Look-ups in named tables: a row name and a column name give one cell, copied from the table.

Table roguzod
fields: tef, fitede, miz, manafus, disavaf, nukek
valok: [6.3, 5.9, 5.8, 4.3, 6.5, 6.4]
zar: [4.5, 7.4, 7.3, 4.7, 4.7, 4.5]
sutifim: [3.2, 8.0, 8.0, 5.2, 3.5, 3.3]
gunar: [7.5, 8.2, 7.7, 1.3, 8.1, 7.8]

What is the tef of zar in roguzod? 4.5
What is the fitede of sutifim in roguzod? 8.0
What is the disavaf of gunar in roguzod? 8.1
What is the disavaf of valok in roguzod? 6.5
What is the manafus of gunar in roguzod? 1.3
What is the miz of zar in roguzod? 7.3
What is the miz of sutifim in roguzod? 8.0
What is the fitede of gunar in roguzod? 8.2
What is the fitede of zar in roguzod? 7.4
What is the manafus of sutifim in roguzod? 5.2
What is the nukek of gunar in roguzod? 7.8
What is the tef of sutifim in roguzod? 3.2
What is the manafus of zar in roguzod? 4.7
What is the disavaf of zar in roguzod? 4.7
What is the fitede of valok in roguzod? 5.9
What is the nukek of sutifim in roguzod? 3.3
What is the disavaf of sutifim in roguzod? 3.5

ponum.tsv
	megag	nali	sivuv
fosinik	-0.017	-0.321	0.407
kerub	-0.243	0.430	0.009
tesini	0.408	-0.272	0.476
gesoz	0.989	0.034	0.482
dos	-0.618	0.477	-0.093
gor	0.615	-0.339	0.571
tor	0.993	0.160	0.421
nek	0.032	0.066	0.240
sos	-0.323	-0.404	0.370
tof	0.265	-0.308	0.456
zipi	0.107	-0.487	0.508
mek	0.407	-0.477	0.561

What is the nali of zipi in ponum?
-0.487
What is the sivuv of gor in ponum?
0.571
What is the megag of tor in ponum?
0.993
What is the megag of kerub in ponum?
-0.243
What is the megag of zipi in ponum?
0.107
What is the nali of tof in ponum?
-0.308
What is the sivuv of tor in ponum?
0.421

Table simol
|  | raden | pazo | gedak |
|---|---|---|---|
| vefifol | 21231 | 11159 | -49132 |
| saz | 1702 | 14367 | 62171 |
| kekof | 22475 | -11126 | 47041 |
| naz | 17698 | 66823 | -62262 |
| zev | 23714 | 3586 | 16217 |
| gov | 6441 | -21559 | -24374 |
| nulen | 28819 | -4962 | 40303 |
| tafusu | 16502 | 53835 | 29198 |
| tova | 36773 | 26813 | 10126 |
| mep | 24808 | 22713 | -36009 |
| dak | 23794 | 63911 | -8153 |
| totapep | 16868 | 30758 | 68283 |

What is the raden of mep in simol? 24808
What is the gedak of naz in simol? -62262
What is the gedak of saz in simol? 62171
What is the pazo of tova in simol? 26813
What is the pazo of zev in simol? 3586
What is the raden of gov in simol? 6441
What is the pazo of vefifol in simol? 11159
What is the raden of dak in simol? 23794

pugogog.csv
,tekobas,bug,tok,pil,kovaze,numad,bilup,simolu
lovifod,4.258,1.495,3.667,1.655,7.029,-3.876,1.271,-0.213
ref,1.747,-1.010,-0.308,7.632,1.848,-5.254,-0.340,4.508
nezap,1.269,-1.187,-0.733,7.561,1.038,-4.837,-0.486,4.616
konibo,4.617,2.765,5.181,-2.178,8.152,-1.582,2.023,-2.741
lif,0.659,-1.396,-1.349,7.931,-0.150,-4.200,-0.608,5.159
vef,4.218,2.530,4.706,-2.257,7.452,-1.400,1.875,-2.677
zot,3.695,2.428,4.399,-2.811,6.694,-0.787,1.727,-2.919
lin,-3.473,-0.185,-2.131,-4.418,-5.561,5.729,-0.304,-1.553
tari,1.263,-1.230,-0.810,8.087,0.927,-4.910,-0.497,5.008
viruru,0.955,-1.339,-1.117,8.333,0.327,-4.605,-0.566,5.319

lif, pil => 7.931
lin, tekobas => -3.473
nezap, pil => 7.561
lif, simolu => 5.159
zot, tekobas => 3.695
lin, bilup => -0.304
vef, numad => -1.400
vef, simolu => -2.677
zot, pil => -2.811
konibo, bug => 2.765
lovifod, pil => 1.655
nezap, bilup => -0.486
tari, tekobas => 1.263
lovifod, bilup => 1.271
tari, tok => -0.810
lif, bug => -1.396
vef, bilup => 1.875

goginab
|  | zavap | rufu | gok | zimeva |
|---|---|---|---|---|
| sov | 129 | 126 | 208 | 116 |
| duban | 164 | 55 | 181 | 84 |
| reg | 161 | 77 | 206 | 98 |
| fided | 167 | 63 | 195 | 90 |

What is the zimeva of reg in goginab? 98
What is the zavap of duban in goginab? 164
What is the zavap of sov in goginab? 129
What is the gok of duban in goginab? 181
What is the zimeva of sov in goginab? 116
What is the gok of fided in goginab? 195
What is the rufu of sov in goginab? 126
What is the rufu of fided in goginab? 63
What is the gok of sov in goginab? 208
What is the rufu of duban in goginab? 55
What is the zavap of reg in goginab? 161
What is the zimeva of fided in goginab? 90
What is the zimeva of duban in goginab? 84

mibu
cols = rideno, kuzunob, ginot, lil, sumutam, gon, lon
gafina: [56, 127, 178, 198, 82, 228, 217]
kirofo: [159, 109, 139, 15, 234, 121, 47]
rarima: [220, 76, 130, 61, 232, 34, 44]
tosaf: [162, 116, 147, 9, 223, 134, 31]
tarozo: [165, 78, 208, 22, 232, 92, 53]

rideno of kirofo is 159
kuzunob of tosaf is 116
ginot of gafina is 178
sumutam of gafina is 82
lon of gafina is 217
lil of kirofo is 15

paba =
fields: kolos, vubofeg, fino, mim, koson, vude, bam, koza, vanagis
tosigu: [8.243, 8.588, 6.140, 5.757, 4.478, 7.361, 4.511, 3.053, 7.078]
lozusoz: [7.085, 9.666, 5.640, 5.021, 4.428, 7.567, 5.005, 2.452, 6.901]
duv: [4.313, 3.799, 4.770, 5.705, 6.951, 3.607, 6.120, 6.796, 3.527]
vob: [7.223, 7.479, 5.646, 5.128, 3.364, 8.802, 6.578, 3.979, 8.915]
ranake: [4.565, 3.758, 6.214, 7.407, 7.330, 6.452, 7.679, 7.861, 6.428]
gogurav: [7.545, 7.316, 5.153, 2.314, 4.070, 5.364, 4.411, 3.828, 3.725]

ranake, fino: 6.214
gogurav, koza: 3.828
vob, vude: 8.802
tosigu, fino: 6.140
ranake, bam: 7.679
duv, fino: 4.770
lozusoz, koson: 4.428
duv, vanagis: 3.527
gogurav, koson: 4.070
tosigu, vude: 7.361
ranake, koson: 7.330
tosigu, bam: 4.511
lozusoz, fino: 5.640
lozusoz, kolos: 7.085
Which row has the largest koson? ranake

Table dun
columns: ronezem, pado, tafup, nevule, zenure
fazis: [120, 170, 54, 181, 178]
tadig: [177, 221, 82, 226, 223]
tima: [187, 227, 91, 229, 227]
sek: [193, 233, 109, 235, 233]
repofu: [212, 251, 95, 252, 251]
rit: [138, 183, 73, 190, 187]
vanod: [95, 146, 64, 157, 154]
lesugu: [196, 235, 107, 235, 234]
beve: [153, 199, 55, 207, 204]
kosipe: [110, 160, 55, 170, 167]

sek, tafup -> 109
vanod, zenure -> 154
rit, pado -> 183
fazis, pado -> 170
kosipe, nevule -> 170
beve, nevule -> 207
repofu, pado -> 251
fazis, zenure -> 178
lesugu, pado -> 235
tima, nevule -> 229
vanod, nevule -> 157
tadig, ronezem -> 177
rit, nevule -> 190
Row with the largest ronezem: repofu

lasulog =
fields: goguzu, sudot, kiz, suf, libona, kir, leb
peg: [154, 124, 171, 175, 232, 138, 178]
ritil: [139, 144, 136, 159, 141, 195, 147]
rimi: [136, 79, 111, 117, 181, 125, 149]
nonezi: [153, 166, 169, 209, 214, 231, 114]
gop: [173, 210, 158, 122, 195, 189, 168]
bora: [170, 146, 172, 220, 23, 147, 109]
rov: [108, 145, 245, 149, 231, 158, 179]
lubim: [124, 221, 191, 140, 181, 99, 172]
num: [179, 208, 195, 201, 119, 219, 151]
lek: [140, 135, 212, 153, 135, 243, 153]

num, kir: 219
lubim, leb: 172
nonezi, suf: 209
nonezi, libona: 214
nonezi, sudot: 166
nonezi, goguzu: 153
lek, kiz: 212
gop, kiz: 158
lek, leb: 153
rimi, suf: 117
peg, suf: 175
lubim, sudot: 221
num, suf: 201
peg, leb: 178
rimi, leb: 149
bora, kiz: 172
bora, sudot: 146
Row with the largest goguzu: num

kobob:
,dodizur,paba,por,lukov,nado,menegi
rel,64,50,82,100,122,77
leli,100,61,112,65,59,183
nov,78,40,77,84,114,204
nakebof,76,97,133,82,55,77
lipur,98,101,109,86,75,125
repota,101,108,69,95,62,116
zamobur,78,92,134,94,51,153

nov, por => 77
leli, por => 112
lipur, dodizur => 98
lipur, lukov => 86
zamobur, por => 134
rel, por => 82
rel, paba => 50
leli, dodizur => 100
nakebof, lukov => 82
nov, dodizur => 78
rel, dodizur => 64
nov, menegi => 204

Table nilib
	bub	nugano	zoni	zuf	kotif	dife	rimogas	zub
pog	-57835	-3302	26230	-6055	-13765	-9170	-4388	7776
zerifi	15446	2807	-68851	9671	24385	23095	37246	10698
dugidep	21489	-16924	-23086	-3417	4824	-6952	-33482	4677
movune	-8288	-438	-35069	-11796	24137	37874	13079	8808
paval	50999	3675	-787	3060	33209	-4007	-49764	7909
lut	31791	-7674	-3523	1666	-18819	-9333	-23543	12597
tul	350	4415	21066	77	21458	-12819	-18759	6013
serizan	-11610	-13322	30021	-2846	-3936	-13825	-8098	3778
vivokef	68673	8954	-52791	1172	24703	-26664	17894	2578

What is the bub of movune in nilib?
-8288
What is the zuf of movune in nilib?
-11796
What is the zub of vivokef in nilib?
2578
What is the zoni of paval in nilib?
-787
What is the bub of serizan in nilib?
-11610
What is the zuf of dugidep in nilib?
-3417
What is the zoni of zerifi in nilib?
-68851
What is the kotif of serizan in nilib?
-3936
What is the dife of pog in nilib?
-9170
What is the bub of paval in nilib?
50999
What is the kotif of zerifi in nilib?
24385

